grid =
[ 5.272 -4.838 -1.675  4.365 -3.584 -1.617 -2.670  1.290 -7.163 -3.214
 -2.929  3.763  7.061  6.085]
grid[0] -> 5.272
grid[10] -> -2.929
grid[9] -> -3.214
grid[13] -> 6.085
grid[5] -> -1.617
grid[3] -> 4.365
grid[12] -> 7.061
grid[7] -> 1.290
grid[6] -> -2.670
grid[11] -> 3.763

a =
array([[ 6.643,  4.532, -2.049,  4.178,  5.336,  0.526,  5.112,  4.124,
         3.143,  1.639,  4.078],
       [ 0.938, -2.760,  6.691,  7.214, -6.312, -6.933,  5.660, -5.983,
         0.999, -3.618, -1.028],
       [-4.190, -5.666,  3.334,  6.839,  0.188, -7.702,  0.833,  4.751,
        -4.048, -2.840,  5.106],
       [-2.076, -2.407,  1.573, -6.366,  1.355, -7.111,  5.573,  0.674,
        -6.090,  7.693,  6.329],
       [ 7.895,  4.642,  6.038,  1.187,  1.013, -4.836,  5.777, -7.794,
         2.103, -5.849, -5.039],
       [-6.851, -7.635, -4.925, -5.846, -3.087,  1.366, -0.475, -3.760,
        -0.994,  2.413,  2.462]])
Indices start at 0.
(0, 0) => 6.643
(0, 2) => -2.049
(1, 6) => 5.660
(2, 8) => -4.048
(4, 4) => 1.013
(5, 3) => -5.846
(0, 7) => 4.124
(3, 0) => -2.076
(2, 2) => 3.334
(5, 4) => -3.087
(0, 4) => 5.336
(3, 6) => 5.573
(2, 7) => 4.751
(2, 0) => -4.190
(0, 1) => 4.532
(5, 5) => 1.366
(0, 3) => 4.178
(5, 10) => 2.462
(4, 0) => 7.895
(3, 9) => 7.693
(4, 2) => 6.038
(4, 1) => 4.642
(1, 3) => 7.214
(3, 2) => 1.573
(4, 8) => 2.103
(3, 8) => -6.090
(0, 5) => 0.526
(4, 5) => -4.836
(2, 9) => -2.840
(3, 1) => -2.407
(1, 1) => -2.760

W = -1.308  -0.223  -0.808  0.240  -0.157  4.553  6.788  -2.434  2.723  1.417  -3.560
W[-11] = -1.308
W[-8] = 0.240
W[10] = -3.560
W[-10] = -0.223
W[5] = 4.553

data = 1.707	-4.621	4.855	2.495	-3.865	1.246	3.223	7.206	3.192	-1.209
data[0] = 1.707
data[3] = 2.495
data[4] = -3.865
data[9] = -1.209
data[2] = 4.855
data[6] = 3.223

B = [-5.362 -6.039  3.024  5.168 -0.666 -0.405]
B[0] = -5.362
B[2] = 3.024
B[4] = -0.666
B[3] = 5.168

arr =
60	23	54	7	33	26
55	31	37	66	35	19
77	50	55	33	32	29
77	47	30	44	48	30
arr[-4,-6]	60
arr[-2,-2]	32
arr[-2,-5]	50
arr[-3,-3]	66
arr[-2,-6]	77
arr[-1,-3]	44
arr[3,2]	30
arr[0,1]	23

A =
[[-15.7  13.4  -9.9   4.1   2.8  -8.7  10.6  -6.5 -12.2   1.3]
 [-26.7  13.4  -8.7   4.1   0.0  -3.4  10.6  17.8   7.6   1.3]
 [ 21.3  -1.5   4.9   3.8   0.0   1.7   1.1   0.8   7.6   1.3]
 [-26.7  13.4  -8.7   4.1   0.0  -3.4  10.6  17.8   7.6   1.3]
 [-26.7  13.4  -8.7   4.1   0.0  -3.4  10.6  20.1  10.2   1.3]]
A[0,0] => -15.7
A[3] => [-26.7, 13.4, -8.7, 4.1, 0.0, -3.4, 10.6, 17.8, 7.6, 1.3]
A[:, 0] => [-15.7, -26.7, 21.3, -26.7, -26.7]
A[0,2] => -9.9
A[1,7] => 17.8
A[1,5] => -3.4
A[4,0] => -26.7
A[1,6] => 10.6
A[1,8] => 7.6
A[2,0] => 21.3
A[4,1] => 13.4
A[4] => [-26.7, 13.4, -8.7, 4.1, 0.0, -3.4, 10.6, 20.1, 10.2, 1.3]
A[3,6] => 10.6
A[0,3] => 4.1
A[2,9] => 1.3
A[:, 5] => [-8.7, -3.4, 1.7, -3.4, -3.4]
A[2] => [21.3, -1.5, 4.9, 3.8, 0.0, 1.7, 1.1, 0.8, 7.6, 1.3]
A[0] => [-15.7, 13.4, -9.9, 4.1, 2.8, -8.7, 10.6, -6.5, -12.2, 1.3]
A[1,0] => -26.7
A[3,3] => 4.1
A[4,9] => 1.3
A[2,5] => 1.7
A[3,2] => -8.7
A[3,1] => 13.4
A[2,4] => 0.0
A[3,9] => 1.3
A[0,7] => -6.5
A[:, 4] => [2.8, 0.0, 0.0, 0.0, 0.0]
